Rows are one point carried round by a steady rotation, each followed by how many steps it has turned.
The counts run from 0 to 249.
[ 98 139 135 113 139 113 153  88  94 175 132 159 161 109 152 166 119 122
 141  85 145 124  80  98 130 133  92 127 139 149 136 161 152 145  89 162
 127 115 163 119 130  91 163 123 121 120  73 147 171 146  89]  117
[103 101 111 139 140 114 106  87 118 150 143 119 140 169  96 139 143 103
  89 163 112 151 106 137  85 166 128 135 117 146  97 145 123 116 192 171
 152 140  94 113 129 155 121 115 155 126 134 194 106 126 113]  238
[134 150 132 125 121 140 119 130 129 103  85 123 139 109 169 161 149 103
 165 106 139  89 171 155 179  80 136 127 142 115 151 134 115 127 117 168
  97 109 128 143 129 122 123 175  74 147 177  82 162 122 132]  89
[ 87 103 109 119 154 138  93  71 125 167 132  92 146 167 113 175 175  92
  96 166 122 113 104 138  98 151 102 105 147 123 108 176 130 139 163 184
 104 136 134  94 116 120  92 125 142 114 131 176 125 136 121]  36
[175 112 101  92 147 109 162 129 113 114 118 142 102 117 171 130  79 131
 150  69 144 166 124 140 180 155 123 132 115 166 154  94 177 135 102 112
 158 132 153 137 144 177 148 117  89  92  83 122 150 124 120]  197
[ 90 159 129 120 108 113 132  88 111 136 148 154 157 117 125 176 145  79
 129 104 126 131 125 125 146 104 128 101 154 141 114 170 132 145 159 217
 168 112 111 147 124  99 147 112  96 129 140 122 159 158  88]  109
[128 152 117  98 124 136 134  86 118 145 106 146 152 123 154 177 149  91
 137 106 139 104 110 111 164 126 105 119 167 139 156 155 148 160 129 188
 120  87 149 108 123  78 138 121  86  97  82 123 150 155  77]  116
[ 96 112  94  98 144 101 115  80  88 128 157 108 120 141 144 150 157  91
 143  95 106 137 133 179 146 133 115 111 136 131 101 164 170 125 150 170
 152 160 121 129 118 176 117 107  99 133 162 129 146 144 131]  101
[140 122 106 121 117  89 144 136 118 110 166 135  97 120 132 123 105 120
 136  90 112 199 137 154 153 144 139 108 100 150 123 112 164 109 164 135
 199 168 103 157 134 205 139  98 113 110 137 131 131 139 126]  93
[100 139 154 150 129  89 160 136  97 137 164 132 136  91 116 111  84 154
 128  57 135 127 116 105 128 102 125 101 104 103 122 141 137 119 100 128
 144 171 156 179 146 159 163 144 153 162 161 127 175 138 149]  183
[125 126 172 127  94 135 128 126 129 124 126 167 164 117 135 109 121 166
 129 138 116 101 126  88  94 131 123 182 150 141 131 109 104 149  87  85
  97  92 159 101 132  57 144 120 154 135  76 142 105 125 125]  32
[ 83 112 142 169 124  98 124 106  92 150 179 184 152 128 141 134 113 147
 151 121 116 178 133 127 101 157 112 149 108 182  79 127 141 104 138 134
 158 145  93 123 123 149 145 102 150 156 122 182 107 117 124]  119
[109 161 154 137  91 105 136 144 147 117 128 115 103 113 104 142 115 135
 135 130 141 140 125 104 154  87 127  71 123  46 141 157 125 145 147 167
 136 160 154 169 135 136 127 138 139 138 158  90 161 158 181]  175
[ 81 118 130 164 135 105 101  68 116 144 117 156 132 161 143 181 160 113
 167 183 138 148 130 144 122 156  90 147 128 147  83 163 140 124 155 169
 112 124 102  93 120 140 108 141 128 157 132 167 108 120 148]  127
[ 71 136 160 128  83 136  97 115 137 142 180 130 182 122 133 143 167 150
 127 123 102  90 143 113  81 103 128 130 170 113 115 144 108 133 111 149
 105 122 126  98 104  56 116 103 158 146 128 134 102 146 125]  129
[154 117 140 110  96 146 128 161 160 132 166 150 149 117 140 125 116 174
 112 129 131 171 130  99 106 155 134 125 139 163 152  92 117 136 134 113
 145 120 137  97 118  97 126  76 150  76  47 163  88 148 102]  131
[111 137 168 119  89 135 119 136 149 124 132 137 135 133 122 129 141 187
 146 165 121 111 122  96  89 121 110 140 152  79 136 136 124 165  93 105
  83 131 177 115 116  65 115 117 168 132  79 123 104 148 166]  241
[156 128 112  67 123 145 114 133 134  81 107  84 113 132 146 129 157  99
 137 105 106  80 163 181 167 108 156 127 157  95 152 118 150 139 118 125
 109 122 138 134 112 132 108 134  81 121 156  66 130 134 137]  187
[127 109 141 160 159 107 128 132 108 123 106 131 117 131 154 108 103 135
 147  91 144 110 149 157 147 134 134 156  96 137 112 102 115  96  99  87
 103 139 129 145 150 194 137 188 121 167 190 133 138  77 153]  80
[112 137 141 139 122 122 125 118 140 172 168 147 151 105 143 175 110 156
 118 120 156 182 101  88 100 160  99  89 128 154 150 148 130 137 121 161
 143 149 141 102 129 115 126  92 153  80  70 181 133 158  88]  229
[107  93 119 148 181 128 120 101 109 181 148 112 146 155 129 138 118 116
  84 127 130 132  93 127  79 181 120 131 123 193 103 141 126 104 139 130
 128 133 113 104 139 147 127 129 163 115 124 211 120 114  94]  237
[158 103 104 104 148 132 130 121 112 115 126 159 136 126 203 141 128 135
 173  75 132 136 153 172 154 161 122 162 134 196 129  85 152 106  89  94
 108 108 130 101 118 166 139 132  85 116 107 138 120  99 107]  106
[106  92 157 186 157 132 106 124 122 164 137 133 154 141 148 125 114 166
 111 140 131 115 120 121  76 155 122 159 112 164 106 109  91  97 104  94
  80 133 121 106 139 146 120 165 176 141 138 192 114  80 128]  145
[123 106 130 114 106 105 121  88 103  98 131 158 123 163 104 124 141 103
 150 177  97 158 137 148 116 160 130 192 143 173  76 129 160 143 166 121
 154 108 102 121 118 132 144 108 113 151  97 146  70 127 139]  22
[135 151 155 122  64 103 144 151 133  93 150 191 138  81 148 123 104 167
 182  92 118 150 159 106 158  92 135 158 140 134 139 103 128 140 108 121
 138 116 144 149 118  90 161 100 111 138  90  86 117 147 133]  104
[130 128 146 170 123 111 130 120 113 127 123 202 156 116 172 133 110 138
 174 123 144 162 151 122 128 146 123 180 125 208 109  99 118 109 120 110
 130  97  99 111 131 127 161 138 118 150 103 164 114  87 107]  217
[138  96 108 144 172 120 123 132 135 149 135  82  91 142 121 136 110 139
  99 122 152 159 106 130 122 169 118  80  87 115 132 127 136 108 143 127
 126 183 130 129 150 218  99 143 157  97 142 168 140 127 151]  165
[ 64 132 144 147 115 127  88  83 119 145 150 136 165 151 146 167 178 131
 154 165 113 100 144 140  99 123 103 138 151 113  90 182 128 128 132 174
  93 131 119  98 106  96 110 125 142 168 144 139 111 132 149]  128
[116 148 138 138 109 145 126 121 147 180 150 146 180  98 135 164 122 129
  99 112 148 129 112  87 101 122 126  94 145 149 155 137 100 128 127 188
 131 108 126 107 123  61 130 109 136  88  93 162 139 138  69]  228
[113 113 127  97 133 113 134 109  99 149 188 134 138 133 151 133 113 160
 136  94 119 170 100 123 105 166 104 120 139 157 117 136 172 142 101 115
 148 160 151  98 112 133 130  71 146  88  64 170 117 149 121]  20
[130 147 149 116  82 118 128 153 154  73 109 118 101 127  71  98 123 120
 111 157 106 106 145 107 128  79 159 128 133  56 128 124 103 149 150 126
 122 117 142 164 126 106 133 146 141 164 157  75 112 138 170]  168
